Each path is a new rotation, seen through one point. The rows after it are directions, each followed by how far the rotation turns it, in degrees each step (0 if it stays put).
Each turn is a multiple of 5 degrees from 10 to 175, or 0.
Each row of a path follows its step; steps can be skipped.
Rotation 1:
step 0: [ 2.53 -1.08  0.64 -0.66  1.70 -0.14  2.31  2.91  0.02  1.06  0.92 -0.72
 -0.35 -0.08 -1.70 -0.70 -0.32 -2.01  0.05 -1.71 -0.34  1.02  0.17 -1.11
 -0.73  1.38  0.27]
step 1: [ 0.55  0.58 -1.32 -0.63  0.79  2.24 -0.54  0.72  2.07  1.05 -1.11 -1.03
 -0.30 -0.52 -1.52  0.34 -0.86  1.57  0.19 -1.65 -0.82  0.60 -1.28 -2.49
 -2.13  1.69 -0.71]
step 2: [ 2.66 -0.62  0.28  0.57  2.14  2.18 -2.06  1.64 -0.80 -0.83  1.48 -0.54
  0.65 -0.11 -1.83  0.42  0.57  1.40 -0.20 -0.36  0.79  1.42 -0.89  0.30
 -1.47 -0.63  0.90]
step 3: [ 0.00  0.99 -1.02 -1.22  1.03  1.24 -1.77 -0.27  0.57  1.10  1.55  0.93
  1.22 -0.25 -2.73 -1.03  2.12  1.69 -1.00 -1.15 -1.35 -0.88  0.96 -1.21
  0.65  0.30  1.39]
step 4: [ 2.07 -2.04 -0.21  0.30  1.90 -0.80  0.34  0.50 -0.62  2.30  2.31  0.21
 -0.20  1.24 -0.20 -0.79 -0.14  0.36 -1.69 -1.69  0.38 -1.75  0.37 -1.49
 -0.85 -1.44  1.03]
step 5: [-0.99 -1.29  1.00 -0.84  0.47 -1.41 -0.26  1.80  0.80  0.21  0.01 -0.73
  0.19 -1.33 -1.14  0.94  1.51  1.14  0.37 -2.34 -0.98 -1.84 -0.67 -3.50
 -1.03  0.75 -0.12]
step 6: [ 0.88 -0.57  2.51  2.47  1.84  0.97  0.36  0.59 -0.63 -0.13  0.23 -0.80
  0.78 -1.00 -0.75  0.40 -0.30  0.42 -1.92 -2.72 -1.49  1.37 -0.45 -0.86
 -1.91 -0.20 -0.24]
step 7: [ 2.11  2.29  0.57  0.63  1.69  0.26 -0.29  0.60  1.85 -0.45  0.02  0.36
  1.05 -0.23 -1.10 -1.60  1.90  0.85  0.72 -2.22 -1.66 -0.52 -1.84 -0.43
  0.33  1.59 -0.01]
step 8: [ 1.99  0.04 -1.17  1.80  2.00  1.00  0.12 -0.07 -0.55  0.29  1.09  3.00
  0.31  1.56 -1.26  1.36 -0.94  2.27 -0.30 -1.58 -0.58 -1.20 -0.37 -0.14
 -0.80 -0.04 -0.51]
step 9: [ 1.05 -1.14 -0.27  0.44  0.48  0.09 -0.79  2.12  2.45 -0.51  1.45  0.93
  0.50 -1.27 -1.05  1.59  0.85  0.94  0.91 -0.92 -1.17 -2.62  0.40 -0.32
  0.87 -0.98  2.29]
step 10: [-0.67 -1.91  0.63  1.97  1.60  0.16  0.69 -0.55  0.89  1.24  0.99  0.94
 -2.06 -1.81 -0.36 -0.12  1.44  1.97 -1.61 -0.87 -1.75 -0.81  1.35 -0.08
 -1.75 -0.46  0.26]
[-0.32 -0.19  0.21 -0.47  0.08 -0.43  0.26  0.24 -0.24 -0.28 -0.02  0.71
 -0.19 -0.02 -0.50 -0.44  1.04  0.15  0.97  0.32 -0.09  0.20  0.29  0.09
 -0.56  0.69 -0.08]  155
[ 0.43  0.12 -0.67 -0.11  0.36 -0.48  0.14 -0.38  0.39  0.40 -0.32 -0.14
 -0.80  0.48  0.67 -0.65  0.05  0.58  0.18 -0.07  0.52 -0.26 -0.68 -0.26
 -0.36  0.07 -0.44]  110
[ 0.19  0.15 -0.05  0.02 -0.27  0.06  0.65  0.05  0.36 -0.01  0.34 -0.13
  0.08  0.32  0.18  0.34 -0.05  0.13  0.48 -0.70  0.93 -0.30  1.41 -0.32
  0.19  0.12 -0.10]  80
[ 0.54  0.59  0.25  0.62 -0.60 -0.03  0.41  0.19 -0.65  0.13 -0.90 -0.32
 -0.26 -0.02  0.03  0.33  0.16 -0.46  0.06 -0.52 -0.12  0.40 -0.35 -0.41
 -0.14  0.85  0.15]  60
[-0.13 -0.55  0.21 -0.22  0.22 -0.54  0.73 -0.23 -0.14 -0.12  0.04 -0.61
  0.42 -0.51  0.25 -0.14  0.23 -0.63 -0.14 -0.15 -0.44 -0.01  0.01 -0.61
  0.01 -0.31 -1.23]  60
[ 0.11 -0.06  0.27 -0.46 -1.13 -0.52  0.36 -0.37 -0.21  0.03 -0.45 -0.60
  0.49  0.33  0.04 -0.11 -0.34  0.59  0.00  0.64  0.01 -0.07  0.12  0.98
 -0.02  0.01 -0.12]  0
Rotation 2:
step 0: [ 1.20  1.12  1.28 -0.74 -2.02  1.77  0.75 -0.28 -1.00  0.94  0.66  1.10
  1.05  0.87  1.01  0.66  0.44 -0.35  1.31  1.56  0.48 -0.22  2.18 -1.14
  0.21  0.15  1.56]
step 1: [-0.50  0.95 -0.21 -0.16 -0.27  1.01  1.40  1.54  0.53 -0.18  0.64  2.05
 -1.44  1.31  3.22 -0.52  0.84  0.75  0.22  1.11 -0.64 -0.24  1.05  1.04
  0.55 -1.42  0.24]
step 2: [ 1.01  0.05 -0.44  1.21  1.19  0.27  0.18 -0.81  1.42 -0.31 -0.35  3.57
  0.39  0.09  1.68  0.70 -0.41 -0.61 -0.77 -0.51 -1.69 -0.25 -1.73 -0.31
  0.30 -0.89  1.45]
step 3: [ 0.72 -1.49  0.89 -0.04 -1.19  2.07 -0.10 -1.78  1.25  1.34 -0.44  1.50
 -0.50  0.84 -0.67 -0.45 -1.90  0.46  0.20 -0.33 -0.18  0.64  0.46 -0.43
  0.61  0.03  2.75]
step 4: [ 0.15  1.14  0.70  0.10 -0.86  2.05 -0.06  1.46 -0.65  1.70  1.69  1.61
 -1.42 -0.34 -1.32 -1.67  0.39  0.41  1.15 -0.10 -1.06  0.87  0.99  0.61
  1.02 -1.79  0.49]
step 5: [ 0.31  1.27 -0.64  1.15  0.16 -0.64  0.86 -0.50 -1.63  1.09  0.71  0.36
  0.16  1.16  1.46  0.33 -0.25 -0.28 -0.56 -0.82 -2.53  1.76 -0.41  0.48
  0.04 -3.08  0.34]
step 6: [ 1.86  0.55  0.91 -0.11 -1.50  1.99  0.41 -2.16  0.11 -0.45 -0.39 -0.02
  1.44  0.23  1.22  1.70  1.00 -1.11 -1.16 -0.85 -0.63  1.02  0.53 -0.35
  0.07 -1.20  1.90]
step 7: [ 1.55  0.07  0.68 -0.07 -0.75  2.49  0.32  1.05  0.58 -1.71  0.08  0.57
 -2.06  1.39  1.04 -0.13  0.31 -1.02  1.71  0.18 -0.31  0.93  2.11  0.95
  0.06  0.11  1.36]
step 8: [ 0.45 -0.03 -0.74  0.75  1.50  0.31 -0.24  0.98 -1.34 -0.15  0.73  3.72
 -0.09  0.92  0.82  0.12  0.34 -1.13  0.97  2.02 -1.09  1.04 -0.02  0.75
 -1.15 -0.94  0.78]
step 9: [ 0.05 -0.45  1.44  0.76 -1.01  0.00  0.62 -1.25  0.20  1.23 -0.70  2.08
  1.72  1.17  0.79  1.64 -1.21  1.33 -0.48  1.50 -1.84 -0.45  0.55  0.17
 -0.58 -0.86  1.79]
step 10: [-0.30  0.48  0.83  0.66 -2.06  3.10 -0.53 -0.20  1.20 -0.46  0.46  1.59
 -0.27  0.66  0.10 -1.12  0.64  1.91 -0.92 -0.63 -1.09 -1.03  0.75  0.79
  1.17 -0.78  0.85]
[-0.48  0.54  0.24  0.04 -0.36 -0.73  0.09  0.03 -0.93  0.77 -0.38  0.43
  0.06 -0.10 -0.47 -0.35  0.03  0.14  0.39  0.88  0.06  0.29  0.65 -0.21
 -0.14 -0.11 -0.14]  85
[-0.17 -0.34  0.45  0.39 -0.35 -0.11  0.70  0.17  0.53  0.02 -0.52  0.12
  0.33 -0.11  0.26  0.50  0.37  0.38 -0.37  0.28 -0.38  0.64 -0.57 -0.17
  0.05 -0.48 -1.06]  95
[-0.48  0.03  0.01  0.83 -0.55  0.30 -0.03 -0.23 -0.43  0.68  0.76 -0.44
  0.25 -0.09 -0.71 -0.21 -0.13  0.25 -0.10 -0.88 -0.43  0.21 -0.38  0.34
  0.29  0.25 -0.15]  55
[ 0.34  0.28 -0.55  0.93  1.14  0.12  0.14 -0.32 -0.90 -0.25 -0.34  0.14
 -0.35 -0.03  0.04  0.23 -0.04  0.53  0.30  0.08  0.17 -0.09 -0.63 -0.04
  0.15 -0.30 -0.18]  115
[ 0.60  0.64  0.31  0.21 -0.14  0.02  0.23 -0.56  0.34 -0.42  1.06  0.41
 -0.16 -0.17  0.25 -0.24 -0.46  0.45 -0.23  0.65 -0.19  0.85  0.07  0.15
  0.03 -0.04  0.43]  0
[ 0.08  0.26 -0.22 -0.04 -0.25  0.17 -0.08 -0.19  0.31  0.58  0.11  0.64
  0.46  0.09  0.99 -0.59 -0.47  0.46  0.45 -0.23  0.52 -0.55 -0.22 -0.34
  0.08  0.55 -0.75]  35
[-0.38 -0.14 -0.47  0.22 -0.41 -0.03 -0.20 -0.09  0.07 -0.09  0.48  0.01
 -0.43  0.57  0.04  0.50  0.65  0.24  0.01  0.89 -0.61 -0.61 -0.30 -0.74
  0.27  0.73  0.20]  40
